W =
[[  1.1 -78.2  30.6 -34.7 -24.1  -7.1  40.1  -7.6  10.3 -16.2 -32.1 -42.6
   40.0 -80.1 -13.3 -80.2]
 [ 13.7   4.7  19.6   8.6  13.4  13.4  17.8  12.6  13.2   9.4  11.9   8.3
   17.1   5.4  15.8   5.3]
 [ 47.5 -18.7 -27.0  42.7 -28.3  19.5  -4.1  37.3  59.2  46.7 -46.0   5.3
    5.3  13.9 -79.3  13.3]
 [-35.3 -24.7 -27.8 -33.4 -25.6 -31.8 -30.8 -33.8 -37.0 -34.6 -23.3 -28.8
  -31.9 -28.4 -20.1 -28.3]
 [-29.0  40.8 -52.3   1.9  -6.5 -21.3 -58.9 -21.1 -35.8 -12.3   1.6  10.2
  -58.7  39.9 -13.9  40.2]
 [-34.7  70.1 -47.5   4.9  15.6 -18.1 -70.2 -22.8 -51.2 -20.0  27.1  23.3
  -73.7  67.9  16.4  68.3]
 [-34.5 -32.3  -9.3 -40.5 -17.8 -28.6 -17.0 -33.7 -37.8 -40.3 -15.9 -32.5
  -20.1 -38.7  -2.9 -38.6]]
Rows and columns are counted from 1.
(1, 1): 1.1
(3, 6): 19.5
(5, 14): 39.9
(4, 6): -31.8
(3, 5): -28.3
(1, 7): 40.1
(6, 11): 27.1
(2, 3): 19.6
(1, 5): -24.1
(5, 2): 40.8
(4, 10): -34.6
(1, 12): -42.6
(4, 15): -20.1
(2, 16): 5.3
(6, 4): 4.9
(1, 6): -7.1
(4, 7): -30.8
(3, 2): -18.7
(5, 6): -21.3
(7, 13): -20.1
(3, 12): 5.3
(2, 10): 9.4
(6, 7): -70.2
(7, 15): -2.9
(6, 8): -22.8
(7, 14): -38.7
(7, 4): -40.5
(1, 10): -16.2
(5, 9): -35.8
(7, 6): -28.6
(1, 14): -80.1
(4, 5): -25.6
(7, 7): -17.0
(3, 4): 42.7
(1, 11): -32.1

X =
[[ 12.8 -25.6  29.0  17.9  23.8 -34.2  10.2]
 [-40.6   8.1  11.4  30.0  38.4  -8.2   2.1]
 [  6.9 -67.1  -4.8   7.1 -14.4 -13.2 -18.5]
 [  5.9  -6.4 -84.6  -1.8 -12.5   1.5  15.8]
 [ 25.5 -16.3  17.1 -54.6 -56.9  37.4 -32.6]
 [ 17.7 -31.0  -5.8 -37.0 -64.5  40.9 -33.3]
 [  4.5 -35.7   0.8  21.1  25.7 -38.4   6.6]
 [  3.0 -34.1   9.7 -14.9 -18.9   6.4 -23.4]]
Rows and columns are counted from 1.
(1, 1): 12.8
(2, 4): 30.0
(2, 2): 8.1
(5, 1): 25.5
(4, 3): -84.6
(5, 7): -32.6
(4, 6): 1.5
(2, 1): -40.6
(6, 6): 40.9
(4, 2): -6.4
(5, 4): -54.6
(1, 7): 10.2
(1, 4): 17.9
(7, 4): 21.1
(5, 5): -56.9
(3, 2): -67.1
(8, 4): -14.9
(1, 3): 29.0
(7, 5): 25.7
(5, 6): 37.4
(2, 3): 11.4
(2, 5): 38.4
(3, 1): 6.9
(6, 3): -5.8
(3, 7): -18.5
(4, 7): 15.8
(7, 3): 0.8
(6, 2): -31.0
(1, 6): -34.2

M =
-0.7	-0.2	5.1	0.5	-1.2	-0.9	-0.5	0.2	-0.6	-46.0	-1.0	1.3	-0.5	28.0	-49.5	-0.7
-12.1	19.7	12.6	-14.3	-11.4	-10.4	-13.4	27.7	2.3	-31.0	11.1	0.3	-10.2	-68.7	-29.8	21.8
2.0	-6.9	-5.4	3.9	1.2	0.8	2.2	-5.5	-2.0	9.8	-4.4	-0.9	1.1	-56.5	25.9	-5.7
-0.9	1.3	5.1	-1.4	0.4	-0.9	-0.5	3.2	0.4	52.2	0.2	2.6	-0.3	-31.6	32.2	1.0
1.7	-1.5	-4.4	1.5	4.4	2.1	3.1	-5.4	0.3	54.6	-0.6	-1.9	2.0	-39.7	34.2	-1.5
-5.6	7.7	6.6	-5.0	-8.1	-5.5	-7.5	10.2	0.8	-34.3	4.3	1.2	-5.1	-7.0	-10.4	7.8
-5.1	7.9	6.2	-4.1	-3.4	-4.5	-4.9	7.7	0.8	-0.1	3.5	3.0	-4.1	-26.8	-18.0	8.1
2.2	-3.7	-9.4	0.7	2.8	4.0	2.2	-7.6	0.8	-9.2	-0.3	-4.2	2.6	24.1	-11.4	-3.1
-1.2	0.5	1.7	-0.2	-1.4	-0.2	-0.8	0.9	0.4	-51.2	0.1	2.3	-0.2	15.4	-64.3	1.5
-4.4	4.7	-2.9	-3.8	-5.9	-2.7	-5.0	8.2	0.3	-22.2	3.1	-2.4	-3.9	-3.2	-10.9	7.8
Rows and columns are counted from 1.
(1, 1) -> -0.7
(4, 6) -> -0.9
(3, 12) -> -0.9
(4, 15) -> 32.2
(7, 12) -> 3.0
(5, 5) -> 4.4
(4, 10) -> 52.2
(9, 16) -> 1.5
(10, 16) -> 7.8
(5, 4) -> 1.5
(6, 4) -> -5.0
(7, 2) -> 7.9
(1, 12) -> 1.3
(5, 12) -> -1.9
(7, 5) -> -3.4
(2, 13) -> -10.2
(10, 9) -> 0.3
(4, 12) -> 2.6
(4, 9) -> 0.4
(4, 13) -> -0.3
(10, 11) -> 3.1
(7, 15) -> -18.0
(7, 11) -> 3.5
(7, 6) -> -4.5
(5, 8) -> -5.4
(5, 3) -> -4.4
(5, 10) -> 54.6
(3, 9) -> -2.0
(1, 2) -> -0.2
(3, 11) -> -4.4
(6, 5) -> -8.1
(9, 15) -> -64.3
(2, 15) -> -29.8
(6, 16) -> 7.8
(6, 10) -> -34.3
(7, 7) -> -4.9
(8, 6) -> 4.0
(5, 1) -> 1.7
